500 stands for zero in the data rows.
Here are some points, one per row:
<593 394 476 384 398 521 454 462 527 507 259 631 607 759 508>
<451 491 476 601 451 517 445 517 567 549 507 342 507 447 516>
<147 720 400 509 540 468 464 449 503 979 643 570 505 527 582>
<517 591 409 500 438 308 617 563 530 322 752 730 379 294 512>
<466 517 479 663 517 505 506 520 499 184 592 498 424 387 429>
<420 531 527 672 468 506 483 574 569 508 463 396 440 450 461>
<572 382 571 603 463 523 478 503 550 594 457 375 484 357 591>
<307 528 381 423 532 432 600 490 539 365 630 667 523 362 580>
<290 721 565 512 590 590 406 473 457 797 556 474 520 385 475>
<410 537 481 661 440 489 520 540 624 592 413 398 578 468 427>
<429 537 585 584 403 565 436 496 579 381 265 415 565 617 468>
<674 532 538 409 591 480 512 474 364 532 756 350 518 410 451>
<668 255 556 487 382 517 493 500 466 391 229 690 410 854 506>
<244 599 460 463 675 567 533 392 440 0 578 575 538 447 555>
<497 490 540 584 489 517 464 596 546 666 524 359 501 360 520>
<510 432 500 453 477 594 501 391 543 549 342 425 576 695 503>
<518 653 473 443 602 542 436 348 314 544 798 414 540 454 415>
<461 483 548 523 452 588 416 501 554 414 334 376 572 593 531>
<483 581 475 311 622 367 571 492 361 582 763 670 481 414 411>
<610 352 535 606 406 451 502 597 466 359 425 602 303 625 470>
<474 416 533 510 437 619 476 424 534 313 198 474 635 774 468>
<182 651 413 463 650 502 577 434 513 0 628 626 501 469 597>
<585 343 522 507 519 607 445 446 514 261 207 399 682 624 561>
<997 215 640 390 512 582 409 364 365 447 328 409 540 709 420>
<398 658 473 625 425 442 577 646 606 446 569 595 314 400 465>
<567 733 538 324 561 470 549 430 387 929 766 467 461 383 477>
<794 353 485 247 672 432 464 437 407 126 575 470 664 519 501>
<348 520 527 502 431 585 421 565 504 266 311 567 515 724 468>
<354 584 470 574 430 464 487 570 597 702 488 408 499 518 507>
<739 345 512 346 532 467 470 375 449 432 376 456 644 571 541>
<425 483 493 439 511 554 408 571 482 392 322 447 595 691 560>
<459 500 515 716 400 497 500 554 640 427 394 482 390 485 453>
<537 545 502 609 526 508 519 482 460 298 607 418 486 302 437>
<404 519 398 612 399 445 552 580 606 362 622 598 401 356 512>
<440 533 477 653 372 421 590 571 652 654 438 517 354 468 561>
<199 515 382 387 615 504 636 446 550 130 624 570 576 487 535>
<754 468 543 459 572 518 509 398 384 188 748 368 613 254 512>
<747 240 606 479 384 524 450 484 443 294 179 711 394 813 502>
<604 431 558 378 556 512 467 446 436 546 333 505 563 642 538>
<200 582 486 479 705 575 514 423 455 0 565 548 536 449 508>
<614 484 571 413 500 565 414 585 438 460 388 520 434 737 440>
<739 481 562 506 530 511 573 419 472 400 608 367 537 257 514>
<440 560 430 660 382 418 544 597 583 282 572 564 400 389 467>
<856 363 615 541 496 460 437 620 352 279 527 546 321 482 383>
<272 585 360 427 514 389 663 517 596 490 617 704 491 389 556>
<376 536 435 709 460 489 520 550 546 153 550 542 419 363 400>
<523 463 546 607 471 484 496 574 566 742 478 365 448 376 569>
<490 461 547 541 468 576 407 450 543 511 328 323 611 581 486>
<468 489 420 555 418 496 585 560 644 605 576 525 422 322 554>
<525 510 536 284 516 519 420 466 394 551 485 557 522 722 507>
<745 533 533 416 573 497 489 458 334 185 829 400 506 268 467>
<431 599 343 382 499 308 714 536 559 507 671 699 493 358 560>
<413 569 517 619 420 448 504 638 584 629 506 479 375 466 497>
<625 455 575 268 582 538 430 417 392 459 504 468 555 643 481>
<510 455 461 483 521 527 450 587 514 362 299 449 633 603 589>
There is one direction along which these points spread out most. For each point below, how far along it does it lie, from 0 to 99? The average is 50, and the first point in the table lies past the average.
<354 584 470 574 430 464 487 570 597 702 488 408 499 518 507> 42
<497 490 540 584 489 517 464 596 546 666 524 359 501 360 520> 43
<474 416 533 510 437 619 476 424 534 313 198 474 635 774 468> 75
<510 455 461 483 521 527 450 587 514 362 299 449 633 603 589> 63
<431 599 343 382 499 308 714 536 559 507 671 699 493 358 560> 28
<856 363 615 541 496 460 437 620 352 279 527 546 321 482 383> 63
<585 343 522 507 519 607 445 446 514 261 207 399 682 624 561> 75
<572 382 571 603 463 523 478 503 550 594 457 375 484 357 591> 51
<668 255 556 487 382 517 493 500 466 391 229 690 410 854 506> 81
<440 560 430 660 382 418 544 597 583 282 572 564 400 389 467> 38
<483 581 475 311 622 367 571 492 361 582 763 670 481 414 411> 33
<466 517 479 663 517 505 506 520 499 184 592 498 424 387 429> 42
<490 461 547 541 468 576 407 450 543 511 328 323 611 581 486> 62
<200 582 486 479 705 575 514 423 455 0 565 548 536 449 508> 40
<199 515 382 387 615 504 636 446 550 130 624 570 576 487 535> 37
<348 520 527 502 431 585 421 565 504 266 311 567 515 724 468> 62
<625 455 575 268 582 538 430 417 392 459 504 468 555 643 481> 63
<451 491 476 601 451 517 445 517 567 549 507 342 507 447 516> 46
<376 536 435 709 460 489 520 550 546 153 550 542 419 363 400> 39
<523 463 546 607 471 484 496 574 566 742 478 365 448 376 569> 45
<745 533 533 416 573 497 489 458 334 185 829 400 506 268 467> 41
<404 519 398 612 399 445 552 580 606 362 622 598 401 356 512> 34
<410 537 481 661 440 489 520 540 624 592 413 398 578 468 427> 46
<147 720 400 509 540 468 464 449 503 979 643 570 505 527 582> 25
<182 651 413 463 650 502 577 434 513 0 628 626 501 469 597> 34
<674 532 538 409 591 480 512 474 364 532 756 350 518 410 451> 43
<398 658 473 625 425 442 577 646 606 446 569 595 314 400 465> 33
<244 599 460 463 675 567 533 392 440 0 578 575 538 447 555> 40
<517 591 409 500 438 308 617 563 530 322 752 730 379 294 512> 28
<610 352 535 606 406 451 502 597 466 359 425 602 303 625 470> 61
<997 215 640 390 512 582 409 364 365 447 328 409 540 709 420> 88
